(in the rows, 128 means zero)
Named moves, each a turn or a mirror, and the order they were made in; the first pair answered:
mel:
[142 109 113 111 115 158 136 121 142 160 114 135 129 161 106 136 147 119
 146 113]  ->  [136 102 112 115 113 160 140 120 146 159 112 136 131 154 111 136 151 113
 146 116]
[ 82 187 146 121 161  96 123 122 157 115  82  71 163 138 142 105 114 148
 121 124]  ->  [ 72 178 147 122 163  98 129 125 166 108  73  78 163 122 148 117 116 142
 122 126]
[111 181 145 121 123 116  98 132  88 118 135 109 140 165 155  51 104 165
 121 134]  ->  [ 52 116 156 143 140 118 137 131 146  94  93 142 136  67 176 134 131 122
 129 135]
pulud:
[169 118 107 155 106 129 117 110 119 185 107 159 143 182 106 105 107 124
 164 121]  ->  [160 137 125 154 119 111 104 114  68 164 136 142 138 184 115  88  99 139
 151 126]
[148 180 139 139 115 135 108 143 129 151 137  95 171 164 114 104 120 138
 131 143]  ->  [153 163 152 145 135 119 115 149  85 123 172  86 150 142 117 139 136 126
 121 143]
[ 90 131 179 163 137 115 122 199 124  96  54 167 174 106 148  99  94 124
 126 146]  ->  [ 94 121 186 166 155 106 129 202  93  77  80 160 162  91 151 119 102 115
 119 148]
[129 125 129 122 112 152 128 121 169 135 112 154 138 143  87 154 115 121
 136 130]  ->  [119 160 144 122 109 140 107 126 138 131 120 139 146 161  99 110  98 143
 129 133]
buzip:
[ 96 121 119 109 110  93 118 131 174  84  81 109 120 110 167  92 101 141
 132 137]  ->  [102 108 135 114 132  74 119 131 122  55 123  99 101  92 175 114 118 135
 122 136]
[104 157 164 120 117 111 108 152 185 121 116 144 114 110 191  93 114 141
  97 129]  ->  [109 146 178 122 135  95 111 158 139 100 156 135  98  94 197 115 127 134
  91 127]
[118 124 154 105 127 140 112 131 131  89 128 137 140 127 122 132 145 117
 131 146]  ->  [134 124 150 100 126 137 109 130 120  93 140 133 136 138 113 130 143 120
 127 146]
Then:
Between the rows of a pair lie two moves.
[ 78 164 160 147 143 108 109 119  95  99 118 121 141  93 157 103 110 140
 117 133]  ->  [120 186 141 131 131 117  95 118  93 127 131 115 146 147 133  72 101 153
 116 126] => buzip, buzip
[ 79 129 124 163 165 133 111 137 161  73 118 137 130 107 124 149 105 126
 109 104]  ->  [101 128 129 157 174 123 109 138 119  66 153 122 117 120 113 153 114 127
 102 101] => pulud, buzip
[102 109 128 134 169  96 139 143  98  77 178 139 127 126 168 156 134  96
 105 159]  ->  [ 97 127  96 130 126 131 139 132 207 135  95 163 162 156 157 120 112 103
 133 156] => pulud, pulud
[146 152 112 112 124  46 141  94 142 126  86 185 139  87 133 178 141 114
  90 123]  ->  [136 162 120 111 134  33 137  96 121 116  95 176 140  81 143 170 141 122
  86 121] => pulud, buzip
[134  87 101 122 139 100 163 130  97  91 159 140  90 102 158 192 181 102
 126 146]  ->  [112 168  89 115  86 124 134 128 178 153  72 142 148 168 164  72 127 144
 138 151] => pulud, pulud
[139 110 102 117 138 146 131 126 179 131 111 158 119 144 104 137 110 141
 144 134]  ->  [137  94 119 124 158 128 140 131 132  98 147 151 100 121 108 168 128 132
 132 134] => buzip, buzip
[106 100 126 113 110 119 155 132 186 165 109 136 126 146 124 112 137 114
 131 179]  ->  [ 73 121 158 122 119  92 145 139 142 139 120 119 130 128 154  91 134 127
 121 186] => pulud, buzip
[118  74 113 129 115 174 173 123 246 167 103 170 130 119 112 168 136 126
 167 151]  ->  [168 170 141 107 121 140 111 138  91 156 197 106 125 220 108  63 100 186
 136 152] => mel, pulud
[112 182 159 151 137 121 118 158 133 140  91 132 162 159 161 107 118 152
 112 143]  ->  [133 117 152 158 167 119 148 156 119 116 128 145 129 111 147 199 157 110
 108 136] => pulud, pulud
[111 177 146 144 132 127  98 128  66 112 160 133 134 131 168  92 104 163
 116 137]  ->  [ 83 110 136 157 140 142 133 123 139 107 118 170 132  58 173 170 133 127
 131 139] => mel, pulud
[ 87 125 139 131 104 143 111 156 178 126 148 150 120  52 175 129 145 100
 106 125]  ->  [108 130 146 128 122 128 103 158 116 111 193 132 107  63 168 131 148 104
  95 125] => pulud, buzip
[142 118 111 102 120 172 141 131 121 132  99 135 147 138 126 152 119 108
 144 153]  ->  [141 143 116  97 118 164 131 135  99 134 109 123 149 157 131 121 107 121
 134 154] => mel, pulud
[169 111 130 141 128 146 123 144  96 131 143 112 114 143 109 145 129 126
 121 125]  ->  [161 140 131 139 113 148 111 146 106 140 124 110 128 159 116 107 110 142
 122 128] => buzip, pulud
[110  93 117 126 131 146 156 116 198 138  78 164 130  87 135 166 142 101
 141 127]  ->  [ 78 176 169 129 140 105 115 134  87 110 124 114 137 118 174  74 106 149
 120 138] => pulud, pulud
[144  62 101 150 132 146 146 111 161 115 130 156 103  88 108 194 163  87
 130 111]  ->  [ 76  80 132 162 129 134 143 114 169 101  97 156 125  53 147 167 151 102
 127 118] => pulud, buzip
[170 160 129 103 138 116 100 122 123 142 148  97 133 147 112  90 113 140
 137 122]  ->  [125 163 156 115 144 103 105 127 110 117 135  94 137 116 144  83 111 143
 131 128] => buzip, pulud
[142 141  74 135 118 139 143 113 174 171 122 132 165 143 107 178 134 102
 194 113]  ->  [164 176  85 127 123 126 119 117 116 166 160 107 162 185 104 133 122 123
 180 115] => buzip, mel
[151 114 108 115 118 143 130 130 139 148 134 138 133 149 114 132 136 122
 138 118]  ->  [116 138 124 118 115 138 122 133 144 143 112 134 146 145 133 103 121 139
 134 126] => buzip, pulud
[139  98 100 130 124 118 182 134 148 134 160 121 121  98 124 146 174 100
 135 173]  ->  [119 166 110 125 102 113 145 136 145 148 135 107 147 137 146  63 137 138
 137 178] => pulud, pulud
[ 76  67 149 141 144 115 162 129 130 103 117 125 143  44 154 173 158 107
 125 128]  ->  [174  89 126 114 147 112 139 130  49 117 201  97 118 131 104 158 153 119
 110 121] => mel, pulud
[164 128 111 100 145 151 155 104 125 153 156 123  82 151  96 180 149 122
 111 104]  ->  [157 133 100  98 134 162 154  97 164 166 129 128  94 154  98 172 140 123
 119 103] => mel, buzip
[ 75 119 164 144 123 120 124 149  94 105 134  93 112 112 161 109 118 133
 113 137]  ->  [110 141 152 133 116 123 112 150  83 119 147  85 113 154 140  85 109 145
 113 131] => mel, buzip
[174 147 123 131 103 142 148 115 128 144 115 149 110 160  97 120 122 111
 110 138]  ->  [151 118 131 142 113 134 165 116 133 128 114 157 101 113 110 161 138  95
 108 141] => mel, buzip
[140 135 127 126 115 141 130 108 178 137 125 143 129 141 107 104 125 145
 122 130]  ->  [103 118 151 137 133 127 136 115 162 109 127 143 124  91 134 127 136 141
 119 133] => pulud, mel
[151 110 116 129 146 124 130 135  88 114 179 125 119 131 110 152 135 119
 121 125]  ->  [144 128  94 126 112 147 123 127 164 156 117 141 148 161 103 112 114 131
 136 121] => pulud, pulud
[105 126 150 108  87 115 145 113 130 109  87 143 149 141 155 105 127 146
 147 156]  ->  [112  93 154 108 110 104 157 112 100  86 121 141 130 115 151 147 148 131
 140 160] => pulud, pulud
[163  94 100 116 127 165 151 118 171 152 111 148 134 134 110 165 136 111
 151 127]  ->  [129 137 111 118 110 163 132 120 184 163  84 143 157 145 133 108 111 136
 152 137] => buzip, pulud
[152 143  99  94 111 132 118 130 145 166 151 150 138 146  94  89 126 123
 148 130]  ->  [122  96 118 110 134 118 141 133 137 131 157 159 120  77 108 151 151  98
 145 133] => mel, buzip
[166 134  88 119 100 141 115 120 141 169 135 142 110 155 111 128 159 129
 146 139]  ->  [108 166 112 131  97 126 101 122 141 161 108 135 130 139 149  83 138 150
 142 149] => buzip, pulud
[116 138 120  97 103 120 112 100 194 118  98 166 135 144 153 125 134 155
 131 132]  ->  [112 138 148 103 132  90 106 109 107  75 157 142 113 125 165 142 150 154
 112 134] => pulud, pulud
[144 125 145 123 140 104 104 125  85  79 169 113 121  99 153 162 158 115
  94 130]  ->  [201 128 113 105 123 123 100 118 108 115 175 119 124 152 114 152 149 117
 103 123] => buzip, pulud
[ 71  81 143 151 127 126 169 141 182  99  94 149 132  58 144 172 155 104
 124 138]  ->  [172 127 133 125 140 108 132 148  48 104 210  96 107 164  95 126 144 130
  98 132] => mel, pulud
[ 94 117 142 115 138 112 145 104 116  86 122 128 124 102 148 114 122 124
 127 119]  ->  [140  89 119 106 138 121 154 101 116 102 140 131 110 118 119 144 134 107
 132 112] => buzip, pulud
[ 98 147 124 128  98 139 127 125 148 139  85 125 118 150 145 100  92 135
 105 115]  ->  [112 109 134 133 131 121 140 127  89 102 141 120  86 113 143 161 121 113
  96 114] => pulud, pulud
[ 69 136 127 161 114 136 141 125 188 124  78 167 149  42 173 139 176 121
 141 152]  ->  [ 56 173 158 163 123 105 118 135 110  97 116 137 144  56 193  94 164 146
 126 157] => pulud, pulud
[ 92 143 139 155 128 123 147 104 110  65 142  90 145 137 114 162 104 112
 110 107]  ->  [109 161 117 145 106 142 138 101 143  98 119  91 161 176  98 130  88 121
 120 103] => buzip, buzip
[115 118 112 138 136 154 142 108 144 106 108 128 108  73 133 140 136 108
 151 124]  ->  [161 133 109 129 143 146 128 112  84 107 159 111  95 111 115 127 134 117
 141 121] => buzip, mel
[137 100 159 144 150 137 134 126  23  87 209 107  93  75 133 155 141 124
 115 125]  ->  [220 124  96 116 110 178 126 114  85 163 186 117 109 176  68 113 120 134
 130 114] => pulud, mel
[ 99 165 129 106 115 119 105 133 153 153  50 135 142 157 150  70  91 152
 132 123]  ->  [110 180 150 101 132  93  91 141  75 127 105 113 125 165 151  67  92 157
 116 122] => pulud, buzip
[147 153 127 107 109 127 138 127 135 157 100 142 115 130 134  62 115 142
 156 130]  ->  [116 117 149 121 137 105 153 133 106 115 119 144  98  66 156 116 139 124
 148 131] => pulud, mel
[127 101 143 135 152 106 161 151 140 122 112 138 125  91 129 176 178 113
 132 112]  ->  [185 125 127 119 146 106 142 150  99 136 153 120 119 159  98 149 167 129
 126 107] => mel, pulud
[159 156 105 100 123  99  81 134  96 183 170  86 132 195  92  77 115 134
 159 128]  ->  [ 83 171 151 117 136  71  74 140  79 146 151  79 144 140 148  58 110 147
 153 139] => buzip, pulud
[162  71 120 124 169 126 161 126  84 108 178 125 103 117 105 205 159 108
 118 127]  ->  [157 113  84 119 114 167 154 114 206 180  84 151 149 170  91 135 122 128
 144 126] => buzip, buzip
[108 139 143 131 143 148 106 119 143 121  70 111 159 144 135  98 111 131
 141 128]  ->  [100 125 163 138 162 128 109 124 101  92  99  98 144 115 149 117 122 125
 133 132] => pulud, mel
